In the rows, zero is written as 128.
Named moves (each a turn or a mirror), then the moves between two rows, first move first; the first pair answered:
L (before -> after):
[154 136 133 125 131 133 146 117 139  98 139]  ->  [127 124 129 137 148 113 104 120 142 108 114]
[148 103 107 115 137  74 124 152 118 112 130]  ->  [161 110 112 111 129  85 143 152 113 106 139]
[138 145 111 111 131 157 128 109 104 103 137]  ->  [115 137 111 119 145 139  96 110 110 112 117]
C (before -> after):
[104 148 140 122 137 148 102 133 127 118 113]  ->  [127 116 142 119 117 117 122 152 157 148 112]
[ 81 126 161 110  84 108 142 168  92 161 131]  ->  [ 71 142 163 106  92 123 132 157  76 149 132]
[201  76  67  83 151  93 129 158 121  83 121]  ->  [176 106  67  84 169 127 106 136  89  52 122]
V (before -> after):
[126 101 114 124 135 100 119 143 134 150 111]  ->  [160 116 103 132 142 133 138 111 145 142 127]
[155 104 107 137 137 116 149 114 148 127 109]  ->  [136  95 112 133 134  97 139 130 142 134  99]
[119 134 146 115 116 106 109 157 121 111 118]  ->  [155 155 134 124 129 145 129 125 134  96 139]
T (before -> after):
[140 108 121 142 159  86  83 128 158 114 107]  ->  [138 125 132 155 163 100  82 112 159 109 112]
[140 124 135 135 141 107 128 140 143 111 124]  ->  [138 135 140 143 149 120 129 126 148 117 124]
[148  97  96 129 144 102 110 133 141 122 124]  ->  [143 110 113 137 150 109  99 118 136  91 127]
[141 147 122 152 139 169 132  84 159 135 136]  ->  [150 105  94 125 128 140 152 123 156 178 128]
Pairs:
(2 to 3 moves a pair)
[149 123 124  96 119 129 150 143 100 105 143]  ->  [ 93 122 145 104 113 116 131 151 101 148 127] => T T V
[123 153 108 135 170 153  91  86  94 108 120]  ->  [146 116  87 131 146 131 133 111 146 200 111] => T C
[163  88 113 125 108 110 149 141 153 137 134]  ->  [168  93 113 133 126 107 128 128 152  97 131] => L V T
[132 111 122 118 126 110 163 149 146 153 124]  ->  [120 108 114 129 147 107 138 141 157 158 111] => V L
[139 117 131 136 121 151 167 126 159 187 122]  ->  [ 95 155 136 125 138 189 136 111 104 144 122] => V C L
[ 91 138 158 127 134 139 160 132 160 214 111]  ->  [182 139 123 109 144 165 197 115 164 144 145] => T V
[148 104  92  89 141 111 124 155  92  87 132]  ->  [155  81 120 128 137  72 123 147 163 121 120] => T C L
[122 167 158 164 123 150 159 103 110  79 135]  ->  [ 95 159 148 176 146 133 116  95 118  86 109] => L V
[108 149 176 124  70 136 171 194 118 144 130]  ->  [ 64 154 184 151 102 116 104 172 122 134  98] => T T L
[137 132 126 150 155 134  95 103 143  91 111]  ->  [119 113 161 118 103 103 125 159 109 101 122] => V L V
[144 119 123 118 127 103 110 194 128 116 149]  ->  [123 172 143 160 153 151  94 134 154 129 147] => T T L
[ 94  85 124 109 132  68 122 136 115 133 150]  ->  [109 128 106 126 173 128 103  80 119 101 154] => C V L
[125 144 134 152 163 140  89 100 133  87 121]  ->  [136 127 112 155 150 142 116 106 173 168 115] => T C
[134 103  98 131 135 128 146 144 139 174 123]  ->  [124 140 103 116 139 169 144 129  93 141 136] => C V L
[107 182 182 137  99 172 159 115 100  96 154]  ->  [ 86 179 179 138  97 175 163 118 116 156 143] => V T V
[ 99 139 141 149 114 123 120 145 147 169 105]  ->  [ 92 139 128 130 119 120 114 158 125 167 100] => C T
[147 109 160 157 144  68  98 101 161  71 105]  ->  [133 103 133 162 142  86 120 100 195 180  93] => T T V
[ 79 156 102  82 134 165 125 131  50 142 143]  ->  [ 96 142  88  72 131 161 140 135  50 143 146] => V T T
[139 135  85 131 165 133  89 113 106 110 139]  ->  [141  95  95 129 141  85 101 145 125 142 130] => V C
[207 106  98 128 124 125 183 113 152 132 153]  ->  [182 139 107 117 145 151 142  97  95  61 158] => T C
[104 155 139 113  87 177 150 149 159 187 147]  ->  [102 124 135  77  84 126 122 193  98 103 142] => C T T
[106 151 132 147 146 139 112 102 149 138 123]  ->  [136 138 124 118 111 140 166 133 143 160 142] => V L T
[168 127 114 144 158 134 153  97 179 169 155]  ->  [110 173 137 114 146 173 137 110  81 118 170] => V L C
[150 146  82 114 161 170  99 112 108 127 137]  ->  [183 125  83 117 151 157 129 117 141 143 139] => V C V
[ 80 160 157 144 118 146 108 114 121 147 127]  ->  [103 120 174 139  98  92 113 147 130 113 125] => C T T
[141 127 147 125 128 127 147 129 113  69 138]  ->  [151 128 150 147 123 139 172 119 161 129 138] => T C
[ 90 159 137 109 111 140 110 115 110 190 107]  ->  [147 115 107  78 100 109 145 147 124 183 117] => C V T
[103 111 144 122 107  83 108 148 126 128 107]  ->  [ 95 132 157 141 116  90  97 130 128 114 106] => L T L
[126 127 130 137 136 141 133 112 185 185 111]  ->  [140 134 140 124 116 150 164 125 175 178 132] => V L
[163 117 109 142 146 111 129 142 148 134 122]  ->  [117 147 120 145 157 131  95 129 116 124 115] => C V T
